In the rows, 128 means zero.
Named turns come first, each shown by rows before and after it. Which turns, in which order, take the first row of each pair that follows to the second? Write the first one first, as in the answered first pair.
tomif (before -> after):
[ 64 104 128 148 199 155 191 135 105 117 133 131 111 106 130 162 101  72
 116 176 141 152 135 148 168 128 191 141 138 104 109 127  83 133  35 115
 139 102 146 174  79 162]  ->  [116 104 100 182 167 130 130 149 115 135 153 107 111 171 138 157  83  91
 176 143 136 159 139 121 136 133 208 165 210  99 165  60 124 105 144 103
 177 155 167 163  91 154]
[179 111 122 162 127 155 155 135 139 122 110 109 100 106 100 125  91 137
 135  88 135 122 132 113 136 144 119 145 117 106 148 169 133 153  99  91
 153 112 101 120 140 175]  ->  [103 133 149 106 165 143 113 110 141  69  98 128 152 122 105 129 136 153
 120 141 147 153 140 145 152 164 162 146 124 120 112  93 119 142  87 104
 118 106 149 124 100 167]
[129 135 107 101 120 105  83 126  97 141 128 158 117 110 112 135 179 142
 146 139 170 195 114 130 120 117 133  92 101 120 126 116 117 164 126 145
  94  91 110 103 142 126]  ->  [157 128  92 123 107 101  79 136  98 156 133 147 105 118 111 134 164 144
 161 122 164 187 110 115 109 113 128  96 117 116 146 119 131 162 152 138
 112 105 104 100 156 124]
ruf (before -> after):
[136 123 116 139 121 122 150 132 134 172 138 117 130 123 169 123 112 108
 119 134 107 119 115 132 125  90 129 140 130 109 144 135 154  79 144 104
 153 103 106 109  99 118]  ->  [104 130 120 135 140 124 151 122 136 146 135 117 146 122 163 144 106 107
 121 144 111 125 135 141 137 108 163 139 135 102 129 111 138  73 140 107
 147  89 124 103  95 135]
[100 128 150 127 132 111 144 133 117 132 146 134 157 133 141 104 127 151
 117 130 125 110 112 130 127 100 130 157 131 143 128 110 121 124 125 132
 123 167 151 133 113 117]  ->  [140 123 127 150 113 115 131 136 123 150 151 123 132 144 130 117 106 140
 141 109 122 114 127 117 113 110 129 151 152 129 152 116 138 116 161 124
 140 167 138 125 131 121]
[ 95 127 154 126 188 112 173 135 163 153  63 127 129 101 152 131 154 106
 134 137 134 152 179 131 133 118 164 152 120 155  80 151  54 124  62 155
  94  66 149 120  98 156]  ->  [185 112 123 147 137 109 162 149 162 219  71 115  74 116 162  96 157 105
 148 100 123 139 151 103  95  86 102 142 114 164 127 204  99 131  89 141
 119  95 107 123 117 133]
[192 127 114 144  99 118  77 113  82 151 127 122  82 181 142 132 138 134
 116 122 135 102 144  92 105 137 101  91 111 157 169 179 165 148 169 120
 111 161 106 125 115 110]  ->  [103 140 135 131 151 120  78  93  94  75 117 126 131 172 120 187 121 126
 123 151 146 122 192 120 142 186 185  99 129 136 129 108 120 136 156 129
  96 119 154 115 105 148]
zonat (before -> after):
[109 133 162 104 119 117 144 110 120 140 121 109 126 131 147  81 169 125
 105 151 133 125  94 146 127 105 111 125 123 128  98 150 119 139  94 146
 110 130 130 129 125  99]  ->  [117 134 154 146 119  99 148 122 122 129 136  85 144 156 151  98 130 135
 148 128 127 115 106 128 123 119 148 161 168 119 123 100 118 117 147 140
 139 157 160 113 138 115]
[114 125 116 152 140 150 155 138 131 107 116 119 109 123 108 162  90 124
 138 123 124 118 142 134 139 146 144 129 130 100 116 123 107 137 121 127
 137 103 120 114 136 152]  ->  [103 131 129 108 141 149 149 129 123 115 109 135 115 111 121 131 135 132
 104 147 124 121 119 147 138 127 113 116  97 123  96 139 109 150  87 136
 110 106 116 130 114 126]
[ 96 117 111 111 146  98 135 135 119  64  96 143 147 134 119 155 123  95
 162 153 156 142 176 158 135 137 168 112 101 121 136 111 136 127 128 141
  84 132 160  88  72 134]  ->  [ 95 119 112 108 146  98 135 135 115  63  93 146 146 131 118 151 127  96
 157 157 158 142 175 160 133 131 165 110  96 120 134 115 133 132 123 143
  82 127 157  91  72 129]
Pairs:
(two turns a pair)
[128 114 129  73 120 106 143 114 122 146 122 149 136 132 121 112 183 114
  92 129 133 139 140 138 150 131  95 129 100 109 138 155 148 153 125 113
  87 100 132 145 119 122]  ->  [127 112 116  83 125 113 126 109 129 134 114 146 124 136 103 138 164 103
 108 123 138 147 167 135 151 154 118 117 117  91 141 143 149 148 142 109
  93  81 131 136 131 141] : ruf, tomif
[116 153 137  87 141 116 104 112 130 133 109 143 150 124 124 117 160 131
 121 141 127 138 129 134 122 124 123 130 119 133 115 128 136 121 123 134
 116 134 138 139 113 101]  ->  [162 141 114 124 119 121 108 127 131 165 118 128 120 131 118 121 128 122
 140 108 123 125 136 111 105 120 111 132 133 121 147 149 152 119 153 121
 144 141 118 134 135 110] : tomif, zonat
[154 113 144 166 103 152 170 133 121 171 129 142  89 105 120  91 139 144
 115 124 141 140  83 107 126  81  94 120 100 131 143 174 152 165 113 121
 110 141 100 130 143 127]  ->  [171 115 132 172  92 133 133 134 128 169 137 132  96 142 128  91 136 157
 147 112 142 151  89  97 113  87 111 130 140 130 168 125 174 148 168 121
 123 167 118 127 146 120] : tomif, tomif
[138 118 128 106 126 137  84 122 150 108 117 144 113 144 108 146 145 110
 137 139 137 154 168 132 112 146 150 102 159 138 124 115 140 120 140 126
 131 101 130 131 129 127]  ->  [149 116 139  90 115 133 102 128 137 131 122 155 114 135 131 107 174 123
 109 144 132 141 127 135 105 113 108 107 128 163 116 145 146 136 110 130
 124 124 117 144 112 100] : tomif, zonat
[134 122 124 105 124 174  94 141 136  95 122 132  87 139 124 165 127  92
 165 142 122 184 163 111 146 155 133 111 120 118  98 100 145 168 166 156
  96  96 148 123 136 150]  ->  [121 128 140  93 126 155  87 141 132  97 137 130 115 158 148 134 153 121
 162 153 117 178 137 112 142 140 127 135 123 143  99  66 150 164 174 159
  95 134 170 128 117 129] : zonat, zonat
[ 93 129 146  91 129  88 121 111 124  82 129 152 137 124 139 113 181 147
 134 144 115 142 158 146 147 123 139 119 149 148 119  74 105 105 119 111
 124 102 114 133 129 124]  ->  [146 111 121 152 104 106 163 132 127 116 136 132  96 111 121 133 126 125
 158  98 107 121 171 119 138 124 124 120 158 125 150 130 108 106 133  95
 157  90  79 120 168 152] : zonat, tomif
[144 135 119 133 115 109 144 138 126 142 152 119 123 154 144  99 114 158
 137 114 132 121 101 116 123 100 110 151 136 153 154 105 139 121 149 122
 140 174 130 136 125 112]  ->  [ 82 138 129 102 153 137 157 119 129 100 125 135 129 115 114 143 113 127
 106 149 146 142 138 143 153 128 139 121 106 136 104 122 103 137  87 132
 107 102 126 136 119 138] : zonat, tomif
